In the data rows, zero lies at 4.5, halfway between 4 and 5.
Two rows play each game, the first against the second. How much does the first row win by? 20 is about a draw, 40 a big win and 0 a big loss. Wins can go round in a circle: one row can beat a second, the second a third and the third the first. Each row has two weighted sums of its numbers, A and B, taken from their middle values. A row wins by its A times the other's B, less its B times the other's A.
[6 6 2 5 3 6 3 5 6 5 2 2 6 5 7 2 5 3 5 2]
[5 6 2 6 3 6 3 5 6 6 2 2 7 7 7 2 5 2 7 1] -> 23
[1 3 8 4 7 6 8 6 3 2 3 8 1 5 4 7 6 3 7 4]
[3 4 6 4 5 4 6 6 4 4 3 7 3 6 3 6 3 5 5 4] -> 26
[1 3 8 6 7 8 7 5 3 5 3 6 4 8 7 5 5 1 9 3]
[1 4 8 3 8 3 8 6 4 1 6 8 1 3 2 8 6 4 5 7] -> 33
[1 4 8 3 7 5 8 5 3 1 5 7 1 4 2 8 6 4 6 6]
[5 4 4 4 4 3 3 3 5 4 7 4 4 3 3 4 5 6 4 6] -> 17
[5 4 4 4 5 3 4 3 4 4 6 4 5 4 3 4 5 6 4 6]
[6 5 3 5 3 4 3 4 5 6 4 3 7 4 5 3 4 5 4 4] -> 22
[5 4 4 5 5 5 5 5 4 5 6 5 4 5 4 4 3 6 4 5]
[6 5 4 5 4 4 3 3 5 5 6 2 6 3 5 3 6 4 3 5] -> 24
[2 4 6 5 5 5 6 6 4 4 4 7 3 6 4 6 4 5 6 4]
[6 6 3 6 3 6 3 6 5 7 2 3 7 7 8 3 5 3 7 1] -> 8
[2 4 6 4 5 5 6 6 5 3 3 6 3 5 5 6 5 4 5 3]
[5 4 4 5 4 2 4 3 5 5 6 4 5 4 5 4 5 5 4 6] -> 12
[7 5 4 6 2 6 2 5 6 6 2 2 7 5 7 3 5 4 5 2]
[6 5 2 6 4 5 3 5 6 6 3 3 6 5 6 3 6 4 5 3] -> 16
[5 4 5 4 5 4 4 3 4 5 5 4 5 5 4 4 4 5 4 5]
[3 4 6 7 6 9 6 4 3 6 4 5 5 8 8 4 5 1 9 4] -> 23
[5 4 5 4 4 4 4 5 5 5 5 4 5 5 4 4 4 5 4 4]
[6 5 4 5 4 4 4 4 5 5 5 4 5 4 4 4 4 5 3 5] -> 22
[7 6 2 4 3 2 2 3 7 5 5 1 6 2 4 4 5 6 2 4]
[6 5 3 6 3 6 3 5 6 6 3 3 6 5 7 3 5 4 5 3] -> 20
[4 4 4 6 3 7 5 7 5 6 1 5 6 8 8 4 5 2 7 1]
[5 4 5 5 5 5 5 4 4 6 4 6 5 6 5 4 3 5 5 4] -> 30
[5 4 2 7 3 7 3 6 5 6 3 4 6 7 7 3 4 2 7 1]
[5 6 2 7 2 8 3 7 6 7 0 4 7 8 8 2 5 1 6 0] -> 21
[3 4 7 2 7 4 7 6 4 1 4 7 2 3 2 8 7 4 4 5]
[3 4 6 7 4 9 5 6 5 6 1 5 5 8 8 4 6 1 8 1] -> 12
[1 4 8 5 6 6 7 6 4 3 4 7 2 6 5 7 6 2 7 4]
[8 6 1 5 3 4 1 3 6 5 5 1 7 2 5 2 6 5 2 5] -> 20
[6 5 5 3 5 2 4 2 4 3 8 4 3 1 2 5 5 6 2 8]
[6 6 3 5 3 3 3 4 5 5 5 3 5 4 4 4 4 6 4 4] -> 21
[5 4 5 5 4 4 5 4 3 5 5 6 5 5 4 5 3 5 4 5]
[4 5 4 9 4 9 5 7 5 8 0 4 8 9 9 2 6 0 9 0] -> 22
[6 6 3 5 4 4 3 3 6 5 6 2 5 2 4 4 6 5 3 5]
[4 4 5 4 4 4 5 5 4 5 3 6 4 5 4 5 3 5 5 5] -> 17
[3 4 6 8 6 9 6 4 3 6 4 5 6 8 8 4 5 1 8 3]
[6 5 3 5 3 3 2 4 6 5 2 3 6 3 4 3 5 6 3 4] -> 37
[1 3 7 2 6 5 7 5 4 1 5 7 1 3 2 8 7 5 4 5]
[5 4 5 4 4 5 5 4 4 6 4 5 5 6 4 4 2 5 6 5] -> 23
[6 4 4 5 4 4 3 4 5 4 6 4 5 3 4 4 5 5 3 6]
[5 4 4 5 4 4 4 3 4 5 6 4 6 4 4 4 4 5 6 5] -> 15
[4 4 5 6 5 7 5 6 4 6 2 5 6 7 7 4 4 1 7 3]
[6 5 3 5 3 4 3 5 6 5 4 4 6 4 5 4 4 5 4 4] -> 28
[5 4 5 5 5 4 4 3 4 5 6 4 5 4 4 4 4 5 3 5]
[5 4 5 5 5 4 4 3 4 5 5 4 5 5 4 4 3 5 4 6] -> 19
[6 5 4 2 5 0 3 2 6 2 8 3 4 0 2 5 6 7 0 8]
[5 4 5 5 4 5 5 4 3 6 5 5 5 7 5 4 3 5 5 5] -> 33
[2 5 6 3 6 5 6 6 4 2 4 6 2 4 4 7 6 4 5 4]
[6 4 4 5 5 4 4 3 4 5 6 4 5 4 4 4 4 5 4 5] -> 26
[5 4 4 5 5 5 4 4 5 4 6 4 5 3 4 4 6 5 5 5]
[4 5 5 4 4 4 5 5 4 5 5 5 4 5 4 5 3 5 5 5] -> 19
[4 5 5 3 4 3 6 6 4 4 4 6 3 5 4 6 3 5 4 4]
[6 6 3 4 3 3 2 3 6 4 6 2 5 3 4 3 5 6 2 5] -> 12
[5 5 3 6 3 6 4 5 5 7 3 4 6 7 7 3 4 3 6 2]
[1 4 7 2 7 4 7 6 4 1 4 7 1 3 3 8 6 4 5 5] -> 24
[1 3 8 2 7 4 8 5 3 1 6 8 1 3 2 8 6 5 5 6]
[4 4 5 5 4 4 5 4 3 6 5 6 4 6 5 4 3 5 5 5] -> 21
[5 5 3 6 3 7 3 7 5 7 1 4 7 7 8 3 5 2 6 0]
[1 5 8 1 7 3 8 5 4 0 6 8 0 2 0 9 6 6 3 7] -> 15
[3 4 6 3 6 4 6 5 5 1 6 6 2 3 2 7 6 5 4 7]
[1 4 7 3 7 5 7 6 4 2 6 7 2 4 4 7 6 4 6 5] -> 20
[5 4 5 3 5 2 4 3 5 3 7 4 4 2 2 5 5 6 2 7]
[3 5 6 3 5 4 6 5 3 2 4 6 3 3 3 6 6 4 4 5] -> 37
[9 7 0 7 1 5 0 3 8 9 4 0 9 5 8 0 5 4 3 2]
[6 5 4 4 4 4 3 3 5 4 5 3 6 4 5 3 5 5 3 6] -> 35
[3 3 6 5 5 4 6 5 3 4 4 7 3 6 4 5 2 4 5 5]
[6 5 3 5 4 4 3 3 5 4 6 2 6 3 4 3 5 4 3 6] -> 18
[5 4 4 3 5 4 4 3 5 4 7 4 4 3 3 5 4 6 3 5]
[6 5 3 4 5 3 4 4 5 5 5 3 5 3 4 4 5 5 4 5] -> 15
[6 5 4 5 4 4 3 3 5 5 6 3 6 4 4 4 5 5 3 5]
[4 5 3 5 4 8 5 7 6 6 0 4 6 8 7 4 4 2 7 1] -> 22
[6 5 4 5 4 4 3 2 5 4 6 3 5 3 5 4 5 5 3 6]
[3 3 6 9 6 9 6 5 3 6 3 5 6 8 9 3 6 1 9 3] -> 30
[3 4 6 4 6 4 6 5 3 4 4 7 2 5 4 6 2 5 4 5]
[3 4 6 3 6 2 5 3 4 3 7 5 3 2 2 6 4 6 2 7] -> 34
[5 4 5 4 5 4 4 3 4 4 6 4 4 4 4 4 4 5 3 5]
[4 5 4 7 3 7 4 7 5 6 0 4 6 8 9 3 5 2 8 0] -> 29
[4 4 4 5 4 4 5 4 4 5 5 5 5 5 4 5 3 6 4 5]
[5 4 4 6 4 6 4 4 5 7 4 5 5 7 6 3 3 4 6 3] -> 19
[6 4 4 5 5 4 4 3 5 5 6 3 5 3 4 3 5 5 4 6]
[4 4 5 5 4 4 5 5 4 5 4 5 4 5 4 4 3 5 5 4] -> 22
[2 3 7 7 6 8 7 5 3 6 3 6 4 8 7 5 5 2 9 4]
[4 5 4 4 5 5 6 6 4 2 4 5 2 4 4 6 5 4 5 4] -> 8
[3 4 7 3 6 4 6 4 4 2 6 6 2 3 2 7 5 5 4 6]
[4 4 5 3 5 3 5 4 3 4 6 5 3 4 3 6 4 6 3 6] -> 20
[2 4 8 1 7 2 8 4 4 0 5 7 0 2 1 9 6 6 3 7]
[2 5 5 4 5 5 6 6 4 2 3 6 3 4 4 7 6 4 5 4] -> 30
[5 5 5 4 5 4 4 3 4 4 6 4 5 3 4 4 4 5 4 6]
[5 4 4 5 5 4 4 4 5 5 5 2 5 4 4 4 6 3 3 6] -> 20
[4 3 5 5 4 5 6 5 3 6 4 6 4 6 5 5 2 5 5 4]
[5 6 3 6 3 7 4 6 5 7 2 4 7 6 8 3 4 2 6 1] -> 21
[3 4 5 4 4 4 5 6 4 4 5 6 3 5 4 5 3 5 4 5]
[4 4 5 5 4 5 5 4 3 6 4 6 5 6 5 4 2 5 6 4] -> 20
[4 5 5 4 4 4 6 6 5 4 3 6 3 5 3 6 4 5 4 4]
[5 4 4 5 4 3 4 4 5 5 5 4 5 4 4 4 4 5 4 5] -> 15
[6 5 3 4 4 4 3 3 5 5 6 3 6 2 4 3 6 5 3 6]
[3 4 6 4 5 5 6 5 3 4 3 7 3 6 4 6 3 5 5 5] -> 20
[2 5 6 3 6 5 7 6 4 2 3 7 3 4 4 7 6 4 5 4]
[2 4 7 5 6 7 7 6 3 4 4 6 2 6 5 6 5 3 6 4] -> 16
[5 5 4 3 4 4 4 4 6 4 4 4 5 5 4 4 4 5 4 4]
[5 4 5 4 5 3 4 4 5 5 5 4 5 4 4 4 4 5 3 6] -> 13
[3 4 6 3 6 4 6 6 5 2 4 6 2 4 2 7 6 4 4 5]
[0 3 9 4 8 6 9 6 3 2 5 8 0 5 3 8 5 4 7 6] -> 17
[5 4 4 5 5 4 4 3 4 5 6 4 4 5 4 4 3 5 4 6]
[1 4 7 4 6 6 7 6 3 2 4 7 2 4 4 7 6 4 6 5] -> 20
[7 6 2 5 2 3 1 3 6 5 5 2 7 4 5 2 5 5 3 4]
[6 5 4 5 4 3 4 3 4 5 6 3 6 3 4 4 5 6 2 5] -> 15
[5 5 4 4 4 5 4 5 4 4 4 4 5 4 4 4 4 4 4 4]
[5 4 5 5 4 4 4 3 5 5 5 4 5 4 4 4 4 5 4 5] -> 14
[7 6 2 4 3 3 2 4 6 4 6 2 6 3 4 3 6 5 3 5]
[6 5 4 5 4 4 3 4 5 5 6 3 5 4 4 4 6 5 4 5] -> 16
[3 4 6 3 5 4 6 5 4 4 4 7 3 6 4 6 2 5 5 4]
[3 4 6 7 5 9 6 6 4 6 1 5 5 9 9 4 5 1 9 1] -> 21
[4 4 5 4 5 5 6 5 4 5 4 6 4 5 4 5 3 5 5 5]
[3 3 6 0 6 2 6 4 3 2 7 6 2 2 2 7 4 6 3 7] -> 21
[5 5 4 5 5 5 4 3 4 5 5 4 5 4 4 4 3 5 4 6]
[7 6 2 7 2 6 2 5 6 7 2 2 7 6 7 2 5 3 4 2] -> 13
[1 3 8 4 7 7 8 7 3 2 4 8 2 6 4 7 6 3 7 4]
[3 4 5 3 4 4 6 6 4 4 4 6 3 5 4 6 2 5 5 4] -> 17
[4 4 5 4 5 3 5 3 3 4 5 5 4 4 3 5 3 6 3 6]
[6 5 3 5 4 4 3 4 5 6 6 3 5 3 4 3 6 5 5 6] -> 25
[4 4 5 4 5 3 5 4 4 4 6 5 4 3 3 5 3 6 3 6]
[5 4 5 4 5 4 4 3 4 5 6 5 5 5 4 4 4 5 3 6] -> 23
[4 4 6 3 6 2 5 3 4 2 9 4 3 0 1 6 5 7 1 9]
[5 4 4 4 4 4 4 4 5 5 5 4 5 5 4 4 4 5 4 4] -> 32
[6 4 3 4 4 4 3 4 5 5 6 4 5 4 4 4 4 5 3 5]
[5 4 5 4 5 4 5 4 3 5 5 5 4 4 4 4 3 5 4 5] -> 20
[4 4 5 5 4 4 5 4 4 5 5 5 4 5 4 5 3 6 4 5]
[5 4 4 4 6 4 4 3 4 5 6 3 5 4 5 4 4 5 4 5] -> 16
[6 5 3 4 4 4 3 3 6 5 6 3 5 3 5 3 5 4 3 6]
[3 3 7 6 6 7 7 5 3 4 4 5 3 7 6 6 5 3 7 5] -> 33
[6 5 4 5 5 4 4 4 5 5 6 3 5 4 4 4 5 5 3 6]
[2 5 6 3 5 4 6 6 5 2 3 6 3 5 4 7 6 4 5 4] -> 16
[5 3 5 4 5 3 5 3 4 5 6 5 4 4 3 5 3 5 3 6]
[4 4 6 3 5 3 5 5 4 3 7 5 3 3 2 6 4 6 2 7] -> 20
[7 6 3 4 3 3 3 3 5 4 5 3 5 2 4 4 5 6 3 5]
[6 5 3 4 5 3 3 3 5 4 7 3 5 3 4 4 4 5 3 6] -> 26
[3 3 7 1 8 2 6 3 3 2 8 7 2 2 1 7 4 7 2 8]
[7 5 1 6 2 5 2 5 6 6 2 2 7 5 7 2 5 4 5 2] -> 23
[2 4 7 3 7 3 6 4 4 1 7 6 1 2 2 7 6 5 4 6]
[9 6 0 5 2 3 0 3 7 7 6 0 8 3 5 1 5 5 3 4] -> 22
[7 5 2 4 4 3 2 3 6 4 6 2 6 2 4 3 6 5 2 5]
[1 4 6 2 6 4 7 6 5 1 5 7 1 3 3 8 7 5 5 5] -> 19
[5 4 3 4 2 4 3 4 5 5 5 4 5 4 4 4 4 4 3 5]
[3 5 5 3 5 4 6 6 4 4 3 6 3 5 4 6 3 5 5 4] -> 21
[5 5 3 5 3 6 3 5 5 6 3 3 6 5 7 3 5 3 6 3]
[8 6 1 5 3 3 1 2 7 6 6 0 7 2 5 1 6 5 2 5] -> 21
[1 3 7 4 7 6 8 6 4 3 4 7 2 4 5 7 6 3 6 4]
[7 6 2 5 3 3 2 3 6 6 4 2 7 3 5 2 5 5 2 4] -> 23
[3 4 5 3 4 4 6 7 4 4 3 7 3 5 4 6 3 5 4 4]
[1 4 8 2 7 4 8 6 4 0 5 8 1 3 2 9 6 5 4 6] -> 22
[5 5 4 6 4 5 3 5 5 6 3 4 6 5 6 3 5 5 5 3]
[4 4 5 4 6 3 5 3 4 3 7 5 4 3 2 6 4 5 3 7] -> 25
[4 3 6 6 4 6 5 6 3 7 3 6 5 8 7 4 3 4 7 4]
[5 4 5 4 5 4 4 4 4 5 6 4 4 4 4 4 4 6 4 6] -> 21
[4 4 5 5 4 6 5 5 3 6 3 6 5 7 5 4 1 4 6 4]
[2 4 6 3 5 6 6 6 5 2 3 6 3 4 4 7 6 4 5 3] -> 15
[5 5 4 5 5 5 4 3 5 5 5 4 5 3 5 4 4 5 4 5]
[4 4 6 5 4 4 5 3 3 5 5 5 4 5 4 4 2 6 5 5] -> 15
[6 5 2 6 3 6 3 5 6 6 3 2 7 5 6 3 6 3 5 2]
[4 4 5 3 5 4 5 4 4 4 6 5 4 4 3 5 3 6 3 6] -> 23
[3 4 6 3 5 5 6 6 4 2 4 6 3 4 4 7 7 4 5 4]
[3 5 6 3 5 5 6 6 4 2 3 6 2 5 4 7 6 4 5 4] -> 32
[5 5 4 7 3 6 4 4 5 7 3 4 6 7 7 3 4 3 7 2]
[3 3 7 3 6 3 6 4 4 2 7 6 2 3 2 7 4 6 3 8] -> 16
[2 4 6 3 6 4 7 5 4 1 5 6 1 3 3 7 7 5 4 6]
[4 5 4 6 3 8 5 6 5 6 0 5 6 8 8 4 5 1 8 0] -> 32
[6 5 3 5 3 4 3 5 5 6 3 3 6 5 6 3 6 4 5 2]
[2 4 7 5 6 6 7 5 4 3 3 7 2 5 5 7 6 2 6 4] -> 23
[2 4 6 4 6 5 7 5 4 2 4 6 3 5 4 6 6 3 6 4]
[4 5 5 4 5 4 5 4 4 5 5 5 5 5 4 4 3 5 5 5] -> 30
[4 4 5 4 5 3 5 3 4 4 6 5 4 3 2 6 4 6 2 7]
[5 6 3 6 3 7 3 6 5 6 2 3 7 6 8 3 5 2 7 2] -> 13
[4 4 5 4 5 4 5 4 3 4 5 6 4 5 4 5 4 5 4 5]
[6 6 4 5 5 4 3 3 5 4 5 3 5 3 5 4 6 4 4 5] -> 30
[6 5 4 6 3 5 3 5 5 6 4 3 6 6 6 3 4 4 4 3]
[7 6 1 6 2 5 2 5 6 7 4 1 7 5 6 2 4 4 4 3] -> 13
[2 5 6 3 6 4 6 6 5 2 4 6 2 4 3 7 6 4 4 4]
[5 4 4 4 5 4 4 3 4 4 6 3 4 3 3 4 4 7 3 6] -> 22
[3 3 7 5 5 6 7 5 3 5 4 7 3 6 4 6 3 4 6 4]
[5 3 5 5 4 5 5 4 4 6 5 5 5 6 5 4 1 5 5 5] -> 20
[4 4 5 5 4 5 5 4 3 5 4 5 4 6 5 4 2 5 5 5]
[5 4 4 5 5 4 4 4 5 4 6 6 5 4 4 4 5 5 4 5] -> 23
[4 4 5 4 5 3 5 4 4 5 5 5 4 4 4 5 2 6 4 6]
[6 6 1 7 2 7 2 6 6 7 1 2 8 7 9 2 5 2 6 0] -> 13
[1 4 8 1 8 2 8 5 4 0 6 8 0 2 1 9 7 5 3 7]
[5 5 3 6 3 6 3 4 6 6 3 3 6 5 7 3 6 3 5 2] -> 16
[3 4 6 3 5 4 6 5 4 3 6 6 2 3 3 6 5 5 4 6]
[3 5 5 4 5 4 5 5 4 3 5 6 3 4 4 6 5 5 5 5] -> 19
[5 4 4 5 5 4 4 3 5 5 5 4 5 4 4 4 4 5 4 6]
[7 6 2 5 3 4 2 4 6 5 6 2 6 4 5 3 5 5 3 4] -> 21
[3 3 6 7 5 8 6 5 3 6 4 5 5 8 7 4 5 2 8 3]
[6 5 4 5 4 4 3 3 5 4 6 3 5 3 5 4 5 5 3 5] -> 21
[2 4 7 5 5 5 7 5 3 4 4 7 4 6 5 5 4 4 6 5]
[6 3 3 4 5 4 4 3 5 5 6 3 5 4 5 3 5 5 4 6] -> 11
[5 4 5 4 5 3 4 4 4 4 6 4 4 3 4 5 4 6 3 6]
[9 6 0 7 1 4 0 3 7 8 4 0 9 3 7 0 5 4 3 3] -> 35
[6 5 4 5 5 4 4 3 5 5 6 3 5 3 5 3 5 4 4 5]
[2 5 7 2 7 3 7 3 5 0 7 6 1 1 2 8 6 5 3 7] -> 23
[6 4 4 4 5 4 4 3 5 5 6 3 5 4 4 4 5 5 4 6]
[5 4 4 5 5 4 4 4 4 5 5 4 5 4 4 4 4 5 4 5] -> 18
[2 4 6 4 5 5 6 7 5 2 4 6 2 4 4 6 7 4 6 4]
[8 6 2 5 2 3 1 3 7 5 5 1 7 3 5 2 4 5 2 4] -> 33
[7 6 3 4 3 3 2 4 6 5 5 2 6 3 4 3 6 6 2 5]
[4 5 5 7 4 7 5 5 4 6 1 5 6 8 7 4 4 3 7 2] -> 27
[6 4 4 5 3 5 4 4 4 7 4 4 6 7 6 3 3 4 5 4]
[4 5 4 6 3 7 4 7 4 7 1 5 6 7 7 3 4 2 7 1] -> 19
